(in the rows, 128 means zero)
One hidden turn or mirror swaps the rows below in pairs. Which row is each named row swapped with?
The rows were stretched afterwards, more along some directions than others.
natab: [ 80  81 126 117 114 134 135  91 127 106 140 145 144 129 140 139 138]
givav: [133 144 121  99 139 134  81 172 119 149 118 134 142 126 130 137 165]
lof: [109 103 157  82  88 179 109 108 143 102 135 114 163 142 119 100 153]
deba: [115 109 129 138 116 152 141 113 148 111 143 122 141 130 122 111 136]
Rako: [104  96 158 100  86 155 114  93 130 106 110 127 153 128 132 109 139]
Vofe: [134 125 137 106  90 163 137 131  92 118 137  95 138 143 114 108 129]
rofat: [ 88  86 129 121 103 138 127  96 112  99 158 138 153 139 136 146 144]
Dom: [104 112 105 109 128 117  96 150  86 121 156 145 151 139 126 163 146]
fotuk: [136 122 135 115  92 152 142 130  96 120 144  94 136 140 110 110 124]
Buno: [131 120 126  76 118 148  76 166 118 130 143 129 152 148 116 125 164]
biroz: [142 123 122 101 121 148  87 164 118 147 115 110 130 134 118 134 140]
ked: [115 114 142 117 117 142 110 125 155 129 127 132 141 124 135 127 164]
zun: [133  83 133 140 100 116 119 152 145 130 173 128 134 140 101 140 132]
lat: [164 133 132 125 140 126 107 169 134 140 119 116 129 130 128 128 134]
vugef: [126 104 145 158 114 131 149 112 153 124 146 112 130 133 124 115 113]
vufi: [135 130 131 108  97 153 139 136  93 123 140  97 137 136 108 112 128]
ter: [139 116 118 101 113 145  85 160  99 115 150 110 153 153 118 131 149]
vak: [142 104 148 135 123 142 140 120 160 123 133 102 132 119 123 105 132]
vola: [144 132 110  73 111 156  91 143 116 126 116 120 135 131  96 125 146]
sive: [131 131 124 106 133 130 120 157 114 122 140 119 130 126 133 104 133]
Limu: [127  96 138  94  87 169 115  95 157 104 123 123 142 130 101 116 142]
Faz: [116  98 138 119  93 144 121 116 159 123 125 102 123 129 113 125 140]
Mefug: [138  85 137 144  99 119 123 145 145 128 168 133 134 140 109 142 131]
laluk: [140  89 136 143  99 119 121 150 139 129 168 126 136 141 105 138 125]
lepug: [119 100 148  94 108 172 118 105 152 112 116 126 143 126 114  94 158]
kigem: [117 114 111 110 150 129 123 163  95 126 175 133 133 149 126 140 161]
Pulef: [ 89  75 154 104  89 156 135 106 124 108 153 121 150 150 112 119 140]
buner: [ 99  92 149 123 122 148 137 122 137 100 165 136 153 144 124 130 143]
Dat: [144 140 118 138 138 116 120 165 113 147 138 113 125 135 119 128 117]
vug: [118  80 141 121  92 157 114 110 140  96 164 106 157 145 116 116 145]
Vetad: [122 116 128  89 118 129  81 151 105 134 116 137 149 127 121 128 144]
kud: [108 105 131  90 111 138 105 157  94 129 145 128 145 154 109 136 142]
lere: [ 96 116 110  98 132 125 105 139  94 122 123 148 148 132 135 151 135]
begi: [123  98 160 124 112 158 128 116 148 102 136 129 149 130 147  97 122]
pir: [137 131 126  83 126 147  86 159 128 131 106 135 138 131 108 116 161]
bal: [136 129  98 131 143 123 113 165 120 136 147 134 126 137 123 134 148]

begi swaps with sive
Buno swaps with lof
buner swaps with kigem

One hidden turn or mirror swaps the rows below in pairs. Which row is each named row swapped with?
The rows were stretched afterwards, more along some directions than others.
fir: [125 120 119 145 105 100 143 117 154 109  89 128 108 131 154 126 139]
vidi: [115 145 117 131 131 108 125 145 139  84  95 149 102 138 109 157 158]
davo: [119 147 148 126 136 128 131 108 105 156 101 122 150 117 116 141 129]
Zez: [127 151 133 145 137 120  97 161 134  93 103 112 110 130 145 174 147]
Tidum: [ 78 130 110 106 133 132 126 133 145 101 110 118  99 113 132 148 180]
ganid: [115 155 159 131 137 128 115 136 110 121 103 116 145 116 128 162 140]
zur: [123 110 150 120 114 117 141 121 117 153 118  92 117 130 138 129 123]
mef: [116 148 127 157 149 122 141 156 143  94  99 133  97 144 132 109 130]
tuvus: [113 109 149 120 104 115 150 120 117 148  92  98 108 123 140 143 133]
Pirap: [115 156 131 159 150 124 132 165 142  96  97 134  98 141 139 122 132]
Zamu: [102 140 129 125 141 157 123 152 137  94 133 127 121 137 133 145 142]
vife: [ 92 142  91 111 148 133 111 152 135 107 110 116 106 118 134 148 164]
vovob: [118 116 149 110 114 129 145 121 107 154 109  95 120 125 132 139 120]
Taneb: [131 153 145 143 138 122  96 146 117 111 104 114 135 122 136 183 139]
mika: [135 159 138 137 146 148 133 114 122 145 131 102 133 127 122 126  97]
Resa: [119 139 131 105 125 131  88 155 140  95 115 135 123 121 128 181 178]
Zug: [ 96 161 144 108 160 160 133 135 115 102 111 138 117 124 128 144 142]
Galok: [133 139 131 117 124 134 135 115 118 157 131 101 132 124 124 128 106]
peg: [121 116 130 139 107  94 138 120 156 105  88 129 108 131 155 126 145]
kenub: [136 112 154 156 124 113 157 114 109 156  85 143 111 130 131 128  98]
Ses: [133 168 143 144 151 144 135 109 119 137 122 113 137 129 123 129  96]
Vapen: [125 129 128 164 144 129 123 116 130 123  89 132 121 130 119 127 123]
guto: [119 145 138 130 132 119 139 102 113 158  93 128 137 117 109 139 132]
mugut: [118 129 138 107 129 149 151 112 110 131 101 150 117 109 125 161 154]
sito: [106 117 133  93 114 120 145 120 115 141 104 158 106 112 123 171 169]
vare: [115 137 124 123 131 105 123 145 143  85 102 144  98 142 110 148 161]
vol: [ 89 132  98 109 133 132 125 134 146 114 120 119 111 105 132 145 171]
Bomo: [151 141  99 152 127 134 123 122 146 122  90 147 118 109 123 142 130]
bip: [127 148 135 133 129 127 127 118 133 134 107 159 115 147 116 164 138]
komi: [150 125 101 149 120 119 128 126 144 120  83 150 116 109 130 137 134]
muzik: [ 92 142 138 137 124 125 116 145 146  83  81 130  98 135 144 176 155]
dovig: [107 110 132  92  99 121 149 126 124 145 120 152 113 110 132 166 169]
fudar: [138 114 110 155 128 118 125 118 136 128  86 138 124 113 123 136 133]
dus: [134 178 132 150 155 142 126 113 131 119 110 131 131 123 121 135 112]
tos: [112 121 137 100 118 128 148 124 116 140 114 157 114 107 122 171 165]
gival: [125 109 150 118 109 124 150 115 115 156 114  96 117 127 136 133 120]
ped: [102 154 146 108 141 136 132 144 139 111 130 126 113 139 137 119 131]
Fofon: [128 130 129 167 145 128 126 117 128 127  88 130 120 127 116 128 123]
Dit: [132 112 155 148 126 116 154 121 107 147  88 148 109 136 128 134 104]
Ziva: [117 123 123 127 101 100 129 125 157 108  89 135 111 124 149 134 154]
rekul: [132 141 120 117 129 138 121 134 116 138 123 170 146 118 121 168 129]
Rador: [116 137 110 105 142 140  90 154 130 106 119 122 116 123 138 172 172]
Vib: [106 140 128 114 124 108 125 156 149  85 109 139  92 146 116 142 166]
lato: [129 157 156 144 142 126 103 144 111 122 102 122 144 115 133 179 135]
gutoz: [118 145 149 126 136 123 132 109 107 145  99 131 145 109 111 146 130]
Lozo: [124 118 153 151 134 115 166 127 118 135  97 145 106 141 128 111 109]
gizog: [ 79 138 102  98 127 134 126 137 144 106 120 133 111 106 119 153 179]
zas: [117 150 143 130 141 121 127 115 110 144  99 128 148 112 112 145 133]

gutoz swaps with zur
komi swaps with mef
Ses swaps with Taneb
dus swaps with Zez

One hidden turn or mirror swaps the rows below in pairs. Which row is each named row swapped with?
The rows were stretched afterwards, more along some directions than others.
Foliv: [127  99 147 140 126 145 125 132 115 105 137 119 150 134 113 118 116 119
 133 171 105 139 152]
dituv: [128 119 126 119 120 139 139 133 117  98  97 142 136 143 135  96 115 124
 156  87 128 123 124]
sov: [143  97 123 146 136 174 123 133 115 111 101 136 119 158 120 103 120 116
 137 107 138 137 133]
Zop: [155 143 145 148 153 175 145 118 114 110 111 143 128 132 110 128 135 121
 155 108 142 140 141]
Guza: [132 112 164 145 124 156 131 112  95  78 126 137 145 123 129 106 134 125
 158 122 126 138 152]
nunab: [109 153 137 119 143 138 119 131 145 152 154 124 146 123 126 152 133 147
 105 167 118 136 133]
Nenib: [116 100 142 131 120 121 107 117 154 150 117 106 140 100 113 114 115 146
 138 121 115 148 122]
Fanu: [152  88 133 142 118 138 147 100 110 134 117 141 108 130 115 121 116 127
 152 107 126 122 132]
Mugo: [145 107 155 135 129 162 122 122 124 115 111 121 141 136  87 141 101 138
 168 106 125 141 146]
bub: [148 145 130 125 139 117 147 126 161 146 104 135 130 117 107 147 116 121
 146 111 152 125 133]
muz: [131 117 129 123 126 138 134 116 144 160 144 146 136 139 125 128 116 141
 122 140 130 117 109]
Rila: [118 141 130 117 140 126 127 145 142 120 111 107 134 130 124 113 116 140
 130 130 122 151 113]
Refig: [117 110 158 117 140 160 115 121 115 121 130 138 153 121 114 109 142 147
 122 155 128 142 136]
kefel: [135 121 119 123 111 137 137 120 139 117 110 130 114 149 115 117 137 122
 130 103 157 152 127]
Lop: [112 123 141 126 104 120 122 134 126 100 108 115 145 114 140 113 127 120
 122 121 102 137 129]
linos: [127 101 126 127  95 128 130 109 139 137 148 142 136 131 137  96 132 127
 113 146 154 124 131]
Dubi: [133 112 138 152 132 128 134 130 140 147 105 115 115 139 138 125 119 127
 116 145 124 136 106]
Kas: [136 133 182 140 110 108 125 114 136 115 131 132 144 112 118 132 119 125
 160 121 112 127 153]
vusi: [146 159 124 123 117 114 158 125 143 103  93 120 124 130 114 131 104 108
 148  94 118 134 111]
vudig: [142 147 138 128 138 138 121 124 148 150 129 131 121 121 110 149 136 149
 131 108 150 138 122]
vuma: [132 128 132 135 141 138 134 127 117 122 152 146 128 130 137 111 158 123
 114 164 137 130 139]
zukes: [128 102 129 125 141 138 146 128 101 114 133 130 137 127 143 122 126 131
 125 161 121 138 138]
risu: [139 103 109 129  97 127 128 114 115 137 139 153 109 129 149 123 128 156
 116 133 141 109 136]
zuru: [131 121 158 115 112 132 155 103 101  93 129 137 150 107 120 122 125 120
 140 125 102 117 130]
Vepa: [127 128 149 118 105 115 104  93 124 116 125 132 121 108 135 109 143 152
 134 106 116 128 153]
poz: [125 118 112 122 113  95 128 122 162 174 122 108 108 125 123 134 109 137
 114 140 111 134 115]
sol: [116 132 164 113 114 134 124 107 139 121 119 119 135 118 120 124 126 125
 144 107  98 133 139]
mes: [115 153 125 102 139 124 125 112 139 140 150 128 134 115 129 135 146 144
 119 157 131 145 134]
tubaf: [145 135  93 116 110 111 129 130 151 146  93 125  90 130 136 113 129 151
 120 108 143 134 122]
vugo: [128 124 160 123 133 143 153 120 115 118 136 144 144 129 115 150 118 118
 156 104 116 113 135]
fim: [152 117 143 145  93 144 135 117 138 110  92 133 124 138 101 115 113 119
 153 105 143 141 129]
kiv: [119  93 118 137 143 138 135 134 115 110 118 127 126 143 122 101 124 122
 141 134 117 152 124]
ruvab: [136 140 122 127 114 129 154 123 108  97 124 163 128 145 139 118 149 131
 148 106 165 122 144]
nem: [109 117 162 109 148 155 119 118 118 136 143 138 140 126 133 135 144 142
 144 146 136 118 160]
Miro: [140 131 144 138 125 142 134 114 138 126 109 123 123 127 112 138 139 120
 126 122 118 151 121]
rup: [145 113 136 146 132 150 161 131 106 103 119 134 123 140 126 110 101  99
 133 115 111 126 106]
Tonu: [114 126 134 108 146 120 149 131 123 124 142 143 143 125 122 148 143 122
 116 168 124 124 147]
Zasi: [140 138 116 118 139 123 136 132 152 138  93 110 119 129 128 130 110 137
 146 111 138 152 127]
Pak: [153 101  93 134 128 143 133 140 134 145 126 129 113 139 106 136  96 123
 122 132 134 134 112]
diro: [142 140 123 143 156 139 140 151 145 137 104 115 112 136 132 128 116 108
 131 135 148 137 121]
zan: [164 145 122 141 149 147 153 117 122 121 111 128 116 111 112 127 126 121
 137 113 151 152 108]
gisi: [148 102 112 135 106 120 141  96 136 134 117 142 109 128 127 106 112 132
 141 110 141 107 123]
Setug: [123 153 124 119 104  96 137 132 149 135 122 126 135 109 140 121 144 140
 112 131 148 132 124]
riled: [110 102 147 117  87 136 119 114 129 129 150 148 147 144 119 131 118 147
 127 155 127 119 140]
geto: [116 111 149 120 129 135 119 109 146 161 121 139 125 151 137 126 124 155
 146 128 134 116 132]
sil: [104 106 138 118 114 141  87 123 153 153 134 119 142 131 131 116 127 144
 111 144 119 130 145]
lodib: [151 129  99 135 135 116 142 138 117 117 109 129  98 138 136 100 109 132
 110 112 126 133  96]
zipi: [124 121 109 108 116 101 131 115 153 145 103 107 105 117 118 122 126 142
 111 125 116 135 110]
Buru: [132 137 145 131 136 120 160 138 135 115 113 116 135 117 123 119 127  90
 132 131 104 133 125]
nus: [134  98 136 116 111 145 108 104 131 134 127 126 130 109 104 124 138 132
 138 132 118 138 159]
duzes: [131 145 132 144 125 144 107 130 153 123 120 136 134 150 119 139 118 130
 137 128 149 148 139]
ziba: [136 116 159 132 149 128 158 145  91  96 128 138 133 138 111 132 117 122
 139 135 104 136 118]

Vepa swaps with lodib
vusi swaps with zuru
ziba swaps with Kas
kiv swaps with Nenib
tubaf swaps with risu
dituv swaps with Lop

